0: tensor([82, 51, 62, 53, 58, 40, 72, 53, 99, 38, 32, 51, 42, 52, 36, 43])
1: tensor([68, 53, 77, 61, 58, 22, 50, 48, 91, 49, 29, 57, 12, 40, 63, 38])
2: tensor([49, 55, 38, 50, 40, 41, 69, 52, 57, 35, 39, 33, 64, 64, 40, 32])
3: tensor([37, 92, 61, 32, 65, 60, 76, 63, 33, 63, 61, 46, 48, 56, 48, 27])
4: tensor([62, 58, 68, 66, 35, 40, 56, 61, 72, 40, 33, 61, 51, 50, 46, 66])
5: tensor([81, 46, 46, 51, 48, 46, 60, 53, 69, 34, 55, 66, 20, 35, 61, 37])
6: tensor([68, 46, 63, 68, 37, 64, 36, 60, 70, 55, 39, 71, 37, 45, 56, 62])
7: tensor([26, 35, 42, 45, 59, 38, 54, 33, 50, 75, 56, 30, 65, 43, 47, 47])
8: tensor([49, 51, 30, 79, 33, 49, 47, 38, 67, 52, 66, 51, 69, 49, 46, 44])
9: tensor([76, 51, 68, 49, 60, 29, 57, 48, 71, 57, 46, 28, 16, 21, 49, 37])
10: tensor([25, 56, 60, 25, 73, 55, 38, 42, 28, 63, 47, 44, 72, 71, 54, 68])
11: tensor([63, 49, 60, 48, 48, 52, 44, 47, 33, 53, 30, 58, 36, 47, 50, 54])
12: tensor([37, 14, 55, 39, 50, 52, 20, 42, 21, 59, 53, 30, 49, 36, 52, 48])
13: tensor([38, 16, 46, 39, 56, 45, 49, 34, 21, 54, 47, 22, 50, 44, 37, 36])
14: tensor([76, 76, 58, 38, 57, 73, 66, 70, 13, 54, 50, 67, 44, 59, 49, 58])
15: tensor([48, 60, 47, 33, 52, 53, 50, 42, 9, 42, 48, 56, 52, 52, 43, 61])
16: tensor([54, 47, 52, 46, 52, 46, 40, 47, 47, 50, 38, 64, 44, 52, 64, 56])
17: tensor([72, 52, 71, 68, 49, 77, 46, 59, 60, 35, 87, 87, 32, 40, 46, 66])
18: tensor([54, 60, 72, 57, 58, 58, 33, 73, 65, 47, 65, 54, 46, 35, 57, 79])
19: tensor([65, 27, 51, 60, 54, 24, 44, 42, 66, 30, 41, 27, 45, 8, 46, 49])
20: tensor([39, 67, 68, 37, 65, 48, 64, 55, 61, 67, 51, 50, 46, 62, 44, 45])
21: tensor([49, 32, 12, 58, 43, 54, 63, 23, 35, 31, 59, 40, 57, 38, 52, 21])
22: tensor([33, 32, 59, 42, 60, 42, 38, 45, 52, 32, 19, 32, 82, 64, 47, 79])
23: tensor([38, 48, 49, 56, 40, 53, 43, 54, 25, 59, 58, 36, 63, 56, 46, 50])
24: tensor([41, 71, 70, 38, 65, 40, 69, 46, 53, 56, 35, 36, 39, 41, 48, 40])
25: tensor([66, 50, 56, 63, 34, 62, 44, 59, 72, 45, 48, 72, 38, 53, 46, 51])
26: tensor([43, 37, 33, 41, 65, 39, 45, 43, 15, 62, 47, 28, 62, 50, 48, 42])
27: tensor([60, 34, 57, 56, 48, 54, 40, 36, 42, 38, 68, 56, 40, 34, 56, 38])
28: tensor([64, 42, 28, 60, 49, 49, 56, 49, 39, 71, 50, 48, 41, 33, 47, 25])
29: tensor([43, 53, 39, 32, 52, 67, 58, 46, 13, 41, 32, 40, 53, 53, 47, 45])
30: tensor([56, 45, 69, 30, 51, 48, 54, 58, 66, 54, 35, 49, 28, 65, 51, 29])
31: tensor([46, 57, 45, 61, 47, 53, 56, 47, 38, 32, 67, 48, 63, 28, 50, 63])
32: tensor([51, 68, 47, 65, 36, 56, 62, 53, 71, 46, 77, 70, 51, 52, 49, 61])

tensor([35, 31, 55, 42, 61, 41, 35, 47, 47, 33, 24, 32, 79, 65, 49, 80]) : 22
tensor([59, 33, 49, 56, 55, 30, 44, 47, 65, 34, 43, 31, 45, 17, 51, 51]) : 19
tensor([82, 49, 61, 49, 63, 33, 66, 57, 94, 38, 30, 50, 39, 55, 30, 47]) : 0
tensor([49, 67, 39, 62, 43, 45, 70, 56, 60, 42, 42, 34, 64, 61, 40, 35]) : 2
tensor([60, 39, 47, 62, 42, 48, 42, 30, 53, 49, 58, 61, 42, 36, 54, 38]) : 27
tensor([64, 48, 37, 53, 58, 69, 86, 53, 79, 35, 81, 59, 28, 47, 46, 20]) : 5
tensor([48, 44, 42, 44, 59, 47, 49, 56, 60, 50, 55, 44, 36, 41, 63, 53]) : 16
tensor([24, 36, 39, 43, 56, 42, 44, 38, 48, 75, 61, 30, 66, 48, 54, 38]) : 7
tensor([80, 54, 47, 60, 45, 46, 56, 60, 75, 43, 59, 70, 31, 38, 57, 40]) : 5
tensor([75, 68, 80, 65, 43, 34, 53, 63, 67, 35, 35, 72, 45, 50, 42, 74]) : 4
tensor([46, 59, 31, 76, 43, 39, 44, 49, 69, 59, 60, 52, 70, 43, 53, 54]) : 8
tensor([43, 40, 25, 38, 61, 46, 49, 36, 20, 54, 53, 36, 61, 49, 51, 50]) : 26
tensor([43, 76, 85, 69, 49, 31, 52, 40, 80, 42, 0, 58, 49, 67, 42, 63]) : 4
tensor([35, 31, 41, 52, 46, 37, 48, 26, 61, 57, 43, 42, 52, 54, 46, 45]) : 7
tensor([40, 37, 30, 45, 64, 45, 51, 33, 25, 62, 46, 30, 61, 45, 56, 50]) : 26
tensor([39, 37, 51, 53, 37, 63, 26, 51, 31, 41, 62, 54, 66, 64, 57, 65]) : 23
tensor([24, 34, 23, 27, 44, 69, 74, 38, 20, 46, 35, 36, 68, 82, 33, 32]) : 29
tensor([60, 38, 59, 55, 51, 51, 38, 38, 42, 48, 65, 58, 42, 38, 52, 44]) : 27
tensor([68, 54, 69, 69, 45, 73, 49, 60, 60, 30, 82, 85, 35, 43, 49, 69]) : 17
tensor([45, 65, 44, 44, 50, 60, 53, 66, 35, 34, 75, 61, 45, 37, 60, 48]) : 31
tensor([56, 78, 48, 73, 52, 39, 57, 72, 44, 59, 50, 44, 45, 25, 52, 57]) : 31
tensor([56, 46, 74, 37, 54, 47, 47, 55, 59, 52, 32, 52, 26, 59, 54, 36]) : 30
tensor([32, 17, 54, 48, 44, 50, 21, 41, 21, 58, 50, 24, 54, 37, 51, 48]) : 12
tensor([48, 45, 38, 44, 57, 43, 54, 54, 65, 57, 57, 50, 36, 47, 64, 48]) : 16
tensor([53, 74, 52, 61, 29, 52, 65, 59, 45, 57, 70, 70, 43, 52, 51, 34]) : 32
tensor([46, 88, 72, 66, 56, 36, 33, 56, 69, 46, 50, 62, 41, 34, 79, 77]) : 18
tensor([65, 63, 69, 59, 34, 35, 47, 60, 77, 36, 36, 71, 42, 47, 43, 71]) : 4
tensor([22, 37, 47, 49, 54, 45, 48, 40, 52, 78, 56, 27, 62, 47, 50, 45]) : 7
